In the rows, 128 means zero.
A: 4 groups of rows, each row roughly a mix of its group's hidden directions
A (100 x 10)
[[133 137 109  68 147 118 106  83 122 116]
 [104 160 122  89  84 113 157 132 104 151]
 [172 102 127 140 150  86 113 167 132 149]
 [ 74 143  96 139 106 139 111 165 145 108]
 [117 107 124 102 107  89 103 182 113 111]
 [ 88 114 131 105 126 169 128  96 114 173]
 [ 94 131 158 133  86 130  92 164 102 122]
 [ 97 109 156  98  80 103 133 153 106 141]
 [124 155 102 120  60 144 108 135 144 115]
 [147 148 129 128 150 132 123  72 178 110]
 [126 146 153 181  93 133 131 114 169 108]
 [124 115 135 106 169 101  86 142 174 132]
 [168 118 191 117 120 101 121 140 129 108]
 [ 96  99 113 104 120 163  99 156 137 168]
 [115 113 125 147 113 106 100 100 158 185]
 [169 122  96 166 160 163 122 110 147 137]
 [137 119 164 100  99 142 138 166 167  99]
 [103 112 141  88 156 115  87 153 165 131]
 [100 132 142 137 162 145 138  64 139 145]
 [107 127 130 182  89 121 133 154  92 145]
 [ 89 129 137 129 140 120  84 104 180 142]
 [138 148 136 139 134  96  83  89  91 152]
 [140 100 177 100 154  82 122 128 125 111]
 [103 141 144 147 139  84 108 167 147 166]
 [165 106 138 107 111  79 130 163 147 103]
 [ 83 122  74 134  93 135 105 128 107 132]
 [166 121 104  82 163 124 133  91 134 147]
 [121 125  98 128 152 190 155 111 152 142]
 [ 98 127 130 163 112 146 119 183  93 142]
 [ 90 151 134 111 162 152 113  77 115 144]
 [100  75 117 150 140 175 117 108 120 138]
 [190 136 114 126 166 137 161 107 137 131]
 [173 137  88  77 125 110 125 118 138 109]
 [ 86 138 113 172 129 166 146 103 140 153]
 [163 133 119 135  98  92 150 176 137 100]
 [153 161 118 136 128 131 167  91 159  89]
 [140 107 191 136 172 113 134 127 108 132]
 [175 176  95 143 131 101 142 133 133 107]
 [133 153 133 180 102 143 159 133 100  94]
 [145 158 149 109 120  72 116 166 110 141]
 [113 135 157 112  96  77 104 129  89 137]
 [166 115 144 157 117  77  94 145 115 114]
 [116 127 109 137 115 125 120  68 135 181]
 [142 153 129 111 172 142 131 116 147  69]
 [ 71 119 138 116 132 119  82 132 160 149]
 [ 87 119 127  99 166 118  90 167 121 120]
 [109 132  99 109  93 102  98 154  86 148]
 [182 144 140 166 120 126 154 121 150  94]
 [165 122 117 163 136 126  90  93 108 164]
 [114  99 136 143 161 152 124 113 168 176]
 [122 111  75 121 111 159 131  78 128 145]
 [138 126 190 155 169 110 135 146 142 123]
 [116 171 131 123 105 178 102  94 110 134]
 [146 110 104 100 129 126 150 144  67 156]
 [105 111 158  94 104 133 108 137 185 140]
 [142  83 120 142 129 162 150 164 167 112]
 [123 153 147 109 101  72 132 157 113  98]
 [113 192 117 111 161 121 136 102 128 103]
 [159 147 128 144 145  96 155  78 152 150]
 [ 88 119 134 117 160 130 102 148  72 142]
 [107  94 181 130 163  96 123 141 109 130]
 [135 154 128 189 147 115 115 101 154 103]
 [123 108 131 104  86  83 110 159 149 101]
 [154 110 188 106 156 100 118 128 111 116]
 [130  89 169 164 163 119 121 119  94 140]
 [174 123 130  83 133 158 150  96 148 143]
 [180 136  88 165 151 149 130 116 145 134]
 [155 105 143  92 136  78 132 109 160 105]
 [123 129 113 100 127 183 140 128 183 127]
 [107 118 159 116 131 116  92 157 185 120]
 [142 172  92 127 107 122 156  98 153  95]
 [114 108 152 134 130 100  97 167  77 141]
 [ 93 147  88 147  95  92 107 138 101 126]
 [121 132 142 159 152  82 121 122 147 182]
 [113 124 104  87 163 133 127 148  73 125]
 [122  89 159 128 110 105 126 177 140  93]
 [146 143 179 160 122 154 144  87 148 132]
 [101 157  98 114  89 103 107 168 110 118]
 [183 130 140  84 163 114 123 114 109 117]
 [ 69 129 151 100 159 157 124 103 130 122]
 [ 87 144 110 181 123 125 115 107  92 144]
 [144 138 163 155  81 139 118 176 117 121]
 [108 136  50 110 113 129 126 128 141 128]
 [112 112 122  53 151 137 118 141 121 139]
 [177 126 165 124 151 137 160 100 125  96]
 [ 90 150  75 160 102 105 123 113 130 128]
 [154 122 160 118 158 109 128 121 151 188]
 [143 115 111 155 119 111 143 159  67 151]
 [ 81 129 125 104 153 180 144 103 139 139]
 [ 87 108 168 123 166 134  95 110 131 104]
 [ 91 125 122 128  92 140 122  82 136 175]
 [147 145 171 132 148 137 151 148 158  80]
 [ 85 140 137 141  86 149  96 159 100 132]
 [155 135 158 146 180 155 146 101 107 145]
 [117 190 121 113 142 111 121  87 102 137]
 [159 140 108 125 184 153 149  96 113 144]
 [ 97 103  86 114 102 144  98 127 101 162]
 [120 131 165 122 110  70 104 148 108 102]
 [146 181 121 138 120  97 155 117 153  91]
 [156 131 143  83 119 156 165 145 130  87]]

the one row of each list that fits no group (the others fit one group, some only roughly)
    j_635: [ 79 100 120 175 133 149 117 147 119 100]
    j_942: [117 113 125  89 141 118  99 101 167 173]
    j_379: [154 133 106  89 103  99 109 124  85 158]
    j_684: [166 108 139 126 143 147 158  69 114 118]
    j_46: [167 162  83 122 148 126 123  84 136 138]
    j_293: [138 114 180 117  90  93 115 140 151 103]
    j_901: [130  92 109  94 121 188 127 107 123 146]
    j_705: [138 144 173 159 160 114 148 136 175 127]
    j_99: [119 165 120 133 169 139 104  75 110 143]
    j_17: [117 144 146 189 112 113 107 133 167 109]
    j_300: [171 118 174 128 138 117 123 171  96 119]
    j_797: [128 140 117 144 173 158 101  76 122 146]
    j_563: [138 172  92 124 158 145 161 117 154  99]
 => j_46
    j_572: [117 115 144 139  69 134 144 168 102 152]
    j_506: [ 82 110  99  86 140 106  93 134 111 121]
    j_844: [140 175 106 116 104 103 172 157 132 110]
    j_7: [145 163  84  84  90 117 136 113 131 138]
    j_165: [144 131 104 110  96 106 121 117  63 117]
    j_390: [110 123 152 146 125 112  96 144 124 195]
    j_199: [ 97 116 105  92 173 119 103 116  90 133]
    j_481: [101 107 101 129 102 118  94 140  73 143]
    j_30: [164 115  96  85 158 125 143 114  95 151]
    j_340: [134 131  97  72  97 140 111 134 101 158]
    j_856: [ 93 160 115 180 125 114 134 131 155  93]
    j_372: [136 113 140 167 166 141 151  80 157 137]
    j_233: [119  88 127 100 151  69 121 151 128 115]
    j_432: [106 110  84 139  95 102 139 148 173 126]
    j_288: [173 127 110 165 159  94 117 101 142 148]
 => j_390
    j_59: [175 130 146 142  79 118 138 164 146 111]
    j_992: [132 122 148 152 118 110 101 110 194 146]
    j_401: [145 143 148 153 162 128 158 103 183 126]
    j_581: [156 127  84 132 118 167 172 136 149 148]
    j_48: [135 102 147  85 115 123 113 131 183 157]
    j_279: [156 140 154 124  82 158 168 121 147 104]
    j_420: [112 139  66  95 147 121 133 146 158 112]
    j_871: [134 164 156 168 144  80 143 131 137 103]
    j_784: [103 105 122  92  86 138 132 137 112 179]
    j_260: [109 138 112 124 175 178 147 112 158 112]
    j_509: [125  95 131 124 127  89 123 193 118 114]
    j_751: [168 132 165 119 136  79 129 135  89 140]
 => j_420
    j_184: [ 72 153 112 161 147 133  95 103 125 122]
    j_339: [108  82 160 140 158 147  86 107 129 133]
    j_465: [ 93  80 139 111 107 169 144 137 134 156]
    j_854: [158 136  78 113 173 142 136 134  97 142]
    j_462: [157 176 107 148 169 117 113  94 126 118]
    j_545: [130 121  90 113 163 114 109  91 103 170]
    j_167: [146 119 111 137  88 134 167 118  79 156]
    j_162: [105 140 136  97 130 139  82 153  77 125]
    j_536: [143 153 112 130 177 126 116  86 155  95]
    j_163: [113 147  99 153 123  81 122 104 138 175]
    j_249: [ 86 144 163 126 170 120  86 138 138 115]
 => j_249
    j_226: [102 120  76 153 109 146 132  80 113 131]
    j_234: [114 120 130 127  96 106 136  94 192 113]
    j_147: [155  89 118 135  77 117 143 166 126 150]
    j_857: [121 152 118 104  92 118 129 103  93 180]
    j_832: [172 127 166 132 164 113 150  98 148 152]
    j_270: [ 89 123 138 163 132 102  90 174 136 130]
    j_532: [125 138 110 165 123 140 155  81 116  81]
    j_742: [141 139 142 185 117 161 165 118 154 137]
    j_744: [105  75 174 134 139 118  91 134 125 118]
    j_540: [ 92 130  89  94  98 154 152 107 130 154]
    j_490: [171 145 113  81 119 120 144  97 134 164]
    j_925: [109  99 109 118 118 114 120 143  88 186]
 => j_540
    j_927: [137 126 197 140 136 133 143 148 119 165]
    j_590: [156 111  93 103 177 100 144 152 111 124]
    j_424: [122 178 108 105 111 115 138  97  95 163]
    j_815: [137 142 110 115  67 101 144 153 106 152]
    j_361: [ 78 124 108 152 105 129  98 159  95 109]
    j_809: [116 132 164 186 154  91 126 140 122 111]
    j_12: [ 93  82 168 117  90 120 118 145 115 139]
    j_132: [102 136 163 148 111 134 125 176 141  82]
    j_903: [104 135 101  88  95 169 115 159 142 117]
    j_183: [179 126 135 157 137 116 149 171 112  96]
    j_332: [156 136  67 115 168 137 148 112 125 139]
    j_592: [122 107 103 102 176 102  98 140 105 159]
    j_53: [120 118 153 117 136  89  98 164 104 173]
    j_373: [187 139 123 139  93 122 150 147 158 106]
    j_305: [123  84 152 142 124 133  86 104 106 168]
 => j_927
    j_95: [130 170 106 131 126  96 134 111  68 132]
    j_225: [156 112 118  69 100 149 121 134  94 135]
    j_358: [138 138 131 185 146  89 142  89 113 126]
    j_136: [107 134 139 184 140 128 139 123 126  72]
    j_6: [102  91 132 109 104 165 169 155 147 134]
    j_945: [ 84 157  99 149 115 127 131 145 178 116]
    j_350: [160 129 157  69 124 128 118 165 110 137]
    j_629: [ 80 129 162 118 119 140 109 168 151  98]
    j_222: [119 115 160 161 135 100 113 153  77 106]
    j_218: [139 129 166 173 155 101 149 121 122  87]
    j_786: [137 103 115  77 105 176 118 133 101 122]
    j_313: [119 155 113 159 182 117 107 112 122  90]
    j_935: [111  90 155 137 133 137  83  97 105 161]
    j_586: [171 161 128 127 136 162 144  77 143 132]
 => j_95
    j_472: [155 157 164 175 112 126 157 106 114 111]
    j_859: [136 101  97 129 111 177 165 143 152 152]
    j_627: [130 123 143 111  78  78 127 152  97 141]
    j_443: [165 163 107 120 114 164 135  80 144 128]
    j_413: [109  94 129  97 141  69 109 149 118 115]
    j_409: [142 144 170 135 161 132 145 137 186 138]
    j_561: [147 172 104 107 108  71 133 124 118 141]
    j_928: [159 137 185 144  86 131 124 133 146 106]
    j_724: [140 117 127 114  66 114 155 168 114 144]
    j_596: [145 125 137 114 114  90 114 137  59 126]
    j_702: [152 162  88 127 134 139 174 146 155 106]
    j_558: [125 164 103 131 179 161 139  99 149 113]
    j_281: [ 64 111 111 137 157 133 128  98 126 154]
    j_11: [149 122 118  63 117 151 127 142 145 164]
    j_889: [170 111 106 105 127 139 142  74 113 154]
 => j_472
    j_655: [191 133 165 115 109 116 132 152 130 104]
    j_524: [106 115 123  69 114 136 102 130  81 130]
    j_100: [171 167  99 158 162 121 114 101 131 121]
    j_547: [133 158 124 160 154 115 152 100 182 141]
    j_640: [153 134 130 184 140 105 132 168 100 107]
    j_988: [163 160 119 129 122  89 153  81 113 110]
    j_107: [110  88 117 114 111 173 169 149 142 146]
    j_422: [103 121 138  59 119 159 140 143 118 114]
    j_486: [108 145 151 110 132  92 140 154 139  69]
    j_833: [153 172 125 147 149  86 106 107 113  98]
    j_238: [127 152 156 176 156  95 146 126 163 117]
    j_973: [ 91 133  74  91 135 127 100 132 100 132]
 => j_524
    j_544: [161 111 136  84 151 120 136 180 124 107]
    j_676: [179 103 140 118 113 115 150 181 120 130]
    j_283: [162 178  99 149 160 121 118  94 125 125]
    j_700: [126 145 114 108  93 115 174 174 142 104]
    j_394: [ 75 137  72 108 130 136 115 107 128 137]
    j_489: [157 143 178 158 156  90 146 119 126 115]
    j_161: [ 93  79 155 109  97 148 123 136 115 157]
    j_20: [ 96 111 119 127  69 116 105 144 158 150]
    j_501: [111 114 151 141 157 130  77  84 107 143]
    j_112: [120 105 153  92 114 117 111 174 171 139]
 => j_20
    j_886: [130  95 114 117 115 117 104 122  65 158]
    j_452: [106 119 144 139 185 154  95 100 144 112]
    j_317: [122 161 148 156 157  95 131  87 143  94]
    j_636: [112 157 107 127 174 167 146 100 156 118]
    j_320: [141 178  93 136 165 152 138  94 134 124]
    j_400: [138 156 145 157 136 135 135 130 157  63]
    j_324: [ 93  92 114 111 119 182 111 155 137 138]
    j_993: [125 117 113 180 124  97 116 143  90 165]
    j_439: [176 138 172 103 137 120 128  88 142 111]
    j_977: [ 77 110 153 106 128 107  95 148  93 127]
    j_698: [ 84  95 125 179 152 157 126 128 140 121]
    j_378: [115 136 115 144 124 142 151 158  61 107]
    j_557: [ 75 133  98 105 150 135 103 114  91 142]
    j_221: [129 123 108 172 144  93 111 154  85 152]
    j_585: [ 94 113 135 131 176 175 119  99 143 124]
 => j_317
    j_954: [146 159 106 116 102 105 173 167 140 106]
    j_411: [142 112 103  84 107 187 132 125 130 110]
    j_60: [109 103 170 118 110 101  86 120  94 146]
    j_998: [142 136 169 174 160 107 150 116 137  97]
    j_154: [ 79 122 129 153 142 101  78 144 140 147]
    j_991: [154 109 100  86 110 132 124  94  97 162]
    j_699: [200 145 128  94 126 130 130 112 135 110]
    j_718: [162  90 154 136 176 126 128  98 123 103]
    j_376: [122 142 113 170 141 146 155  94 175 106]
    j_911: [123 170 130 142 111  94 130 162 129  77]
 => j_718
    j_299: [135 154 121 139 167 138  89  77 111 143]
    j_406: [130 143 152 158  72 153 158 120 142 103]
    j_512: [175 123 115 125 184 100 122 150 118 112]
    j_453: [103 139  73 131 104 137 107 169 105 137]
    j_178: [155 122 109  87 190 112 115 122 132 118]
    j_463: [147 162 140 141 131  67 103 132 106 105]
    j_236: [132  98 172 143 118  87  83 132 108 126]
    j_128: [108 112 115 126 130 103  91 142 115 192]
    j_732: [100 111 145 145  94 146 107 160  82 151]
    j_860: [132 150 141 124 105 143 129  64 168 121]
 => j_732
    j_712: [152 115 118 150 128 117 149 175 162  84]
    j_946: [146 128 155 142 127  89 123 134  69  96]
    j_796: [ 95 128 104 172 110 101 112 135  86 106]
    j_714: [100  84 174 117 106 107  99 148 119 120]
    j_487: [121 143 165 180 152  91 134 135 124  99]
    j_940: [105 146  99 113 110 170 136 145 172  98]
    j_74: [123 123 155 106 147 145 118 176 173 156]
    j_445: [ 98 145 145 102 116 166 148 145 107  80]
    j_291: [201 141 157 114 141 132 132 136 111 116]
    j_574: [106 142 152 192 130 140 136  90 134 141]
    j_535: [111 143 112 114 105 163 157  77  97 139]
    j_819: [120 148 132 148 185 139 101  88 139 107]
    j_807: [128 126 134 105 101 123 109 168  76  94]
    j_726: [157 122 116 174 157  90 112 165 112 125]
 => j_574
    j_155: [112 104 126 159 141  88  94 162 111 160]
    j_241: [ 77 101 107 126 108  92 116 165 141 121]
    j_525: [111  90 168 136 131  76 133 153 146 116]
    j_788: [ 90  81 149 103  98 151 137 144 122 156]
    j_793: [168 169  80 136 118 125 163 138 140 124]
    j_115: [126 138 150 144 159 111 106 173 154  84]
    j_934: [126 125 108 156 132 173 156 158 176 125]
    j_810: [100 101 134 120 149 170 147 143 172  98]
    j_168: [127 128 160 106 153 148 124 166 180 151]
    j_76: [173 118  90 124 113 103 154 153 164 114]
    j_984: [ 92 105 157 166 155 120 103 162 126 150]
    j_948: [ 96 164 103 148 100  98 119 160 126  95]
    j_156: [169 106 145  91  89 137 160 155 134 133]
    j_528: [ 67  92 144 122 153  95 115 131 121 129]
    j_735: [128 103 157  82 115 128 118 170 169 127]
 => j_934
    j_396: [161  94 131 162 135 125 128 166 160  92]
    j_692: [183 143 145 100 133  92 144 108 127 159]
    j_972: [ 92 149  65 106 118 140 134 129 113 105]
    j_496: [132 109 177 114 150 159 123 175 132 104]
    j_737: [111  92 146 122 144 147 140 163 166  85]
    j_478: [161 104 140 158 137  99 109 160 145  84]
    j_353: [166 144 165 103 157 126 148 127 173 146]
    j_335: [ 66 141 129 164 130 125  90 110 142 125]
    j_285: [138 119 118 106 140 163 146 107 187 156]
    j_262: [111 164 111 171 125 146 143  97  91 104]
    j_261: [135 133 137 132 130 144 108 182  70 135]
    j_428: [149 170 130 135 136  76 123 140 127  83]
    j_895: [135  93 185 155 162 130 124 141 104 118]
    j_92: [108 114 199 165 131 115 133 126 127 133]
 => j_972
    j_189: [ 76 115 103 163 114 119  96 146  99 133]
    j_64: [150 117 104  99 127 134 134  89 142 186]
    j_269: [151 135 134 154  98 138 126 195 105 126]
    j_601: [127 117  94 118 117 181 171 135 148 153]
    j_497: [148 171  97 129 146 132 165 139 156  91]
    j_569: [165 124  98 143 124 145 169 163 165 117]
    j_120: [153 154 169 141 140 163 134  77 126 139]
    j_71: [ 66 102 161 136 116  99 112 145 128 132]
    j_642: [101 131 144 117 122 138 110 198 142 103]
    j_733: [148 139 168  99 148  98  92 102 100 141]
    j_610: [130 141  83 111 103 166 151 101 157 104]
    j_811: [ 89 137 142 104  95 129  82 150  94 121]
 => j_733
    j_608: [132 120 129 168 161  84  88 154 141 138]
    j_408: [170  97 114  95 148 102 121 133 132 174]
    j_296: [159 155 143 104 171 145 123  88  96 134]
    j_257: [ 98 106 195 127 124 100 110 120 130 117]
    j_88: [129 135  87 117 123 135 138  89 168 173]
    j_354: [116 104 169 121 148  69 116 147 109 132]
    j_101: [190 158 137 136 132 161 146  98 133 130]
    j_783: [ 99 140 108 102 127 160 149  84  87 134]
    j_645: [150 122 153  97  91 151 156 108 173 132]
    j_777: [136 125  94  75  96 136 118 122  97 160]
    j_10: [ 74 136 120 152 119 110 100 177 134 135]
 => j_354
    j_933: [ 95 143 109 151 179 113  88 105 134 126]
    j_58: [140 138 122 148 176 106  95  95 168 130]
    j_739: [141 102 115  61 141 122 119 116 136 164]
    j_123: [179 143 166 123 138 134 135  79 145 119]
    j_609: [175 172 112 147 112  84 127 135 115 119]
    j_894: [157 169 109 117 121  85 144 112 159 157]
    j_230: [148 109 113  85 136 123 120  86 154 171]
    j_485: [107 147 131 169 154 121 134 120  73 157]
    j_802: [141 144 119 178 155 111 131 157  90  98]
    j_375: [137 148 125 125  98 102 109 101  84 174]
    j_176: [111 144 108 116 129 171 135  87 119 177]
    j_958: [144 118 107 149 172  91 107 153  91 141]
    j_510: [193 118 124 115 103 132 172 124 116 134]
    j_516: [170 147 109 122 180 126 142 105 119  94]
    j_209: [132 135  85 113  90 109 124  97  81 136]
 => j_485
    j_213: [110 108 102  99 157 110 100 119 111 180]
    j_35: [114 101 122 133 138 175 113  90 118 175]
    j_646: [161 151 137 136 122 117 150 116 101  65]
    j_287: [125 108 150 155 163 176 146 113 120 166]
    j_534: [122 158 115 179 154 128 131 123 100  83]
    j_33: [105 123  98 108  99 112 100 153 110 178]
    j_21: [135 109 165 171 156 116 165 111 160 134]
    j_761: [163 106 141  86 174  98 126 135 105 122]
    j_259: [123 159 113 170 149 139 136 124  81  91]
    j_671: [114 145  87  89  84 121 108 143 117 156]
    j_426: [ 93 103  94  86 151  90 111 134 117 122]
 => j_287
    j_84: [164 114 133  85 161 113 123 171 144 108]
    j_314: [ 86 138 119 166 129 148 130 152 149  79]
    j_675: [127 171 100 148 106  70 132 113 118 123]
    j_899: [135  99 134  73 128 176 110 149 128 145]
    j_936: [ 95  96 174 117 107 107  95 129 102 140]
    j_498: [138  83 109 145 115 102 109 174 117 158]
    j_864: [141 106 139  57 133 134 132 165 132 128]
    j_505: [122 124 131 124  62 107 122 140 170 107]
    j_204: [141 115 114 166 113 121 148 196 124 132]
    j_918: [154 113 158 126 167 147 150 107 176 146]
 => j_498
    j_306: [128 129 119  98 134 151 153 160  70 103]
    j_904: [117 158 126 179 157 132 132 129 110  78]
    j_555: [140 112 121 127 144 110 132  82 136 191]
    j_448: [148 100 174 141 173 137 158 137 106 114]
    j_412: [135 151 156 146 116 154 153 136 137  65]
    j_834: [159 105 154 108 136 112 123 180 164 111]
    j_116: [152  93 176 130 153 140 132 123  83 110]
    j_83: [125 133 100 172 128  97 139  72 118 140]
    j_579: [158 111 130  72 113 120 118 130  89 160]
    j_768: [ 67 112 137  98 104 137 105 141 131 159]
    j_333: [ 66 132 154 113 112 151 106 146 151 109]
    j_653: [154 160 139 137 140  73 106 126 116  89]
    j_855: [134  97 161 111 164 143 123 144 156 176]
 => j_448
